One turn moves each row of this set onto another row. After a few examples, where does it send each row asked below?
nesin: -10 -10 -10 0 15 7 4 6 7 1 -7 9 10 1 7 -9 2 16 -5 -5 5 -5 -14 1 -12 2 9 6 7 -22 10 5 -4 7 -18 0 0 14 -3 1 -2 0
Zim: -19 15 -14 3 -10 4 -2 10 0 8 1 3 -13 5 3 -26 18 2 1 1 6 12 -3 1 16 -2 3 2 7 13 -5 -4 26 7 0 4 4 -1 0 -3 -1 5
gulu: -9 1 -16 14 -7 7 20 9 -4 1 5 2 5 1 13 1 -5 4 -6 1 -2 -15 -12 -7 2 -13 -16 -10 3 2 -12 -9 13 -14 0 -1 -11 11 -5 -8 -4 7
Tiku: -1 -8 -1 1 18 16 7 8 -6 3 -3 10 11 0 1 -3 0 6 -3 4 3 -1 -15 -5 -15 -5 0 3 8 -15 -5 -9 -1 20 -11 -4 -4 20 0 -2 -6 0
mobak: -14 12 -13 7 -15 3 1 0 -1 8 4 8 -10 0 5 -19 17 0 1 1 7 2 -6 -1 22 0 -12 2 12 11 -9 -9 24 11 0 -2 7 3 0 -3 -3 -2
Gak: -3 3 -2 3 -13 -9 -10 -10 -3 1 -7 -7 0 7 -6 -20 0 -1 5 0 -15 2 7 3 6 13 4 3 9 13 -16 -3 5 18 -8 2 3 -6 -2 -3 3 -13
livo: -3 -4 -22 15 -1 -3 16 13 -5 -1 -2 -5 0 -8 7 2 -13 4 -14 0 -5 -18 -6 -8 0 -4 1 -7 -2 -3 -2 -10 -4 -14 -1 3 -5 7 -4 -10 -4 13
birur: -9 13 -1 1 -10 7 -8 8 -2 6 -5 -3 -9 6 -12 -33 -1 6 -11 0 1 6 -1 9 6 -5 4 -7 10 1 -19 -1 5 13 9 -2 9 7 3 11 -1 -5
Nanud: -5 4 -4 8 -14 -6 -9 -9 3 1 -5 0 3 8 -6 -12 3 3 9 3 -9 7 -8 3 8 5 3 11 13 21 -19 -14 9 19 -16 -3 -4 -4 -1 -3 -3 -3
zevam: -5 3 3 -2 -2 9 4 -5 3 -6 -13 9 0 -5 2 -2 1 10 4 2 -4 -9 -17 -10 -5 15 -4 7 0 15 -7 -8 6 -2 -10 12 -17 8 -3 -4 -30 12
Tif: -9 9 -11 6 -12 -5 -1 -5 -7 3 3 -4 -11 3 10 -27 10 3 3 1 3 5 6 1 20 10 -8 -1 6 6 -5 2 22 8 -9 1 13 -3 -3 -2 3 1
Vora: 3 13 -1 -2 -4 9 -5 7 -9 6 -4 -9 -8 10 -4 -28 5 -7 1 -3 -5 11 -4 2 7 -5 2 -5 2 4 -11 9 8 12 6 -3 14 -2 -1 0 7 -8
Fedi: -10 4 -10 5 -14 5 -2 -2 2 2 0 3 -8 6 3 -32 12 11 1 2 7 9 1 4 21 1 3 -6 9 4 -9 -14 22 3 -1 6 -2 -4 -1 3 12 2
Zogil: -3 12 -10 -8 2 3 -5 -6 6 -8 -8 0 -8 -13 7 -8 -5 9 -6 -1 1 -12 -4 -9 -13 26 7 4 -8 12 0 4 6 -5 -1 9 -11 1 14 -12 -10 3
Bidap: -12 4 -1 12 -8 -9 -7 -3 6 8 -1 1 4 13 4 -19 5 6 2 4 -7 9 2 7 6 16 5 10 10 15 -14 -14 9 16 -17 -4 0 -7 5 -2 2 -2
lugat: -7 -14 -21 -9 16 3 3 1 10 1 -13 9 5 -7 3 -16 -4 5 2 6 10 -4 -17 -6 -4 -2 -1 -2 3 -18 0 -11 -11 6 -11 -5 1 10 5 2 6 4
fabol: -2 -1 -33 15 -4 -1 9 13 5 -5 -4 0 -5 5 2 -5 -3 12 7 -1 1 -18 -8 -1 -1 -2 -10 -9 -7 3 -3 -7 -11 -17 0 -1 -9 6 0 -7 5 3
lumu: -5 1 -13 -8 17 9 7 -1 3 5 -9 -4 7 -9 8 -15 -13 8 -5 -3 1 3 -15 0 -18 9 6 0 -5 -16 -1 2 2 13 -15 -4 4 8 10 0 13 0
razo: -4 4 -11 -6 1 6 -9 1 10 -4 -11 1 -7 -9 -5 -12 -1 7 -2 4 11 -11 -9 -9 -3 15 -8 8 -7 5 -6 -3 -13 -10 -4 8 -11 7 19 -5 -22 11
Meval: 2 4 2 9 -3 8 -3 11 -3 8 -5 -2 -2 14 -4 -25 9 -4 0 -4 -2 8 -14 7 4 -11 -4 1 9 13 -17 0 1 19 7 -9 6 6 4 0 -5 -10
pesar: -6 -1 -30 11 -5 -2 19 8 -2 -8 -3 -5 -6 -1 16 -12 -4 7 -10 -8 -3 -15 -5 1 -7 3 -4 -15 -14 4 0 4 8 -6 -1 0 -6 7 2 -5 11 3
kero: -5 2 2 -8 2 3 -2 -2 7 -12 -7 11 -6 -13 5 -1 5 13 -4 -5 -6 -12 -3 -12 1 20 -8 5 -1 11 -3 0 8 -13 -5 10 -17 13 6 -5 -19 2
pidib: 3 -2 -3 -2 7 14 9 0 8 1 -12 -1 1 -12 5 -6 -3 8 -1 1 -3 -13 -15 -6 0 19 4 3 -2 3 3 -4 -6 -14 0 16 -9 -1 6 -11 -22 12
geb: -5 14 0 11 -9 -6 -8 -7 0 -1 -6 -2 1 16 -4 -25 3 17 1 4 -3 3 7 4 7 11 6 -1 2 15 -18 -17 0 10 -9 -3 0 -6 1 6 1 -12
kazek: -3 -5 -16 12 -1 1 17 13 -3 -9 3 -4 0 -1 13 -5 -4 14 -7 -10 -5 -8 -11 -1 1 -12 -14 -12 -2 1 -6 7 8 -17 -6 -5 -8 18 -4 -1 2 6
dobak: -13 3 -20 14 -6 2 10 14 2 3 2 -1 6 6 7 2 -2 7 -14 -10 -5 -18 -4 -5 -2 -9 -8 -2 -8 -5 0 -2 1 -20 -5 4 -16 6 1 -8 5 -2
zik: -1 2 -2 -11 18 12 1 1 3 -4 -4 7 12 -8 -2 1 -5 13 -2 0 -8 3 -16 -8 -9 -1 4 1 3 -15 -3 -2 -2 9 -20 -9 -2 16 4 4 5 -3
lar: -13 10 -4 4 -9 6 0 12 3 11 -5 -4 1 14 -5 -25 6 -5 -7 1 -11 3 -6 12 2 -6 4 -4 7 12 -18 3 2 17 8 -6 7 3 5 4 -2 -15
fevuv: -4 -3 -13 2 22 9 17 3 -3 6 -11 -1 11 -12 3 -6 1 12 -5 3 4 -6 -10 -9 -4 1 4 1 -7 -17 6 -9 -10 10 -17 4 2 11 0 -3 -8 0
mufep: -10 9 1 -9 -3 5 -4 0 11 -5 -13 8 -2 -2 6 -6 -2 6 -12 -2 -1 -9 -17 -10 -3 12 3 8 -6 7 4 3 -2 -17 -12 8 -10 0 5 1 -23 14

zik goes to -> kazek
lugat goes to -> fabol
And these:
Nanud goes to -> Meval
Gak goes to -> Vora
birur goes to -> Fedi
Tiku goes to -> gulu
pidib goes to -> fevuv
pesar goes to -> Zogil
Zim goes to -> Bidap
nesin goes to -> dobak

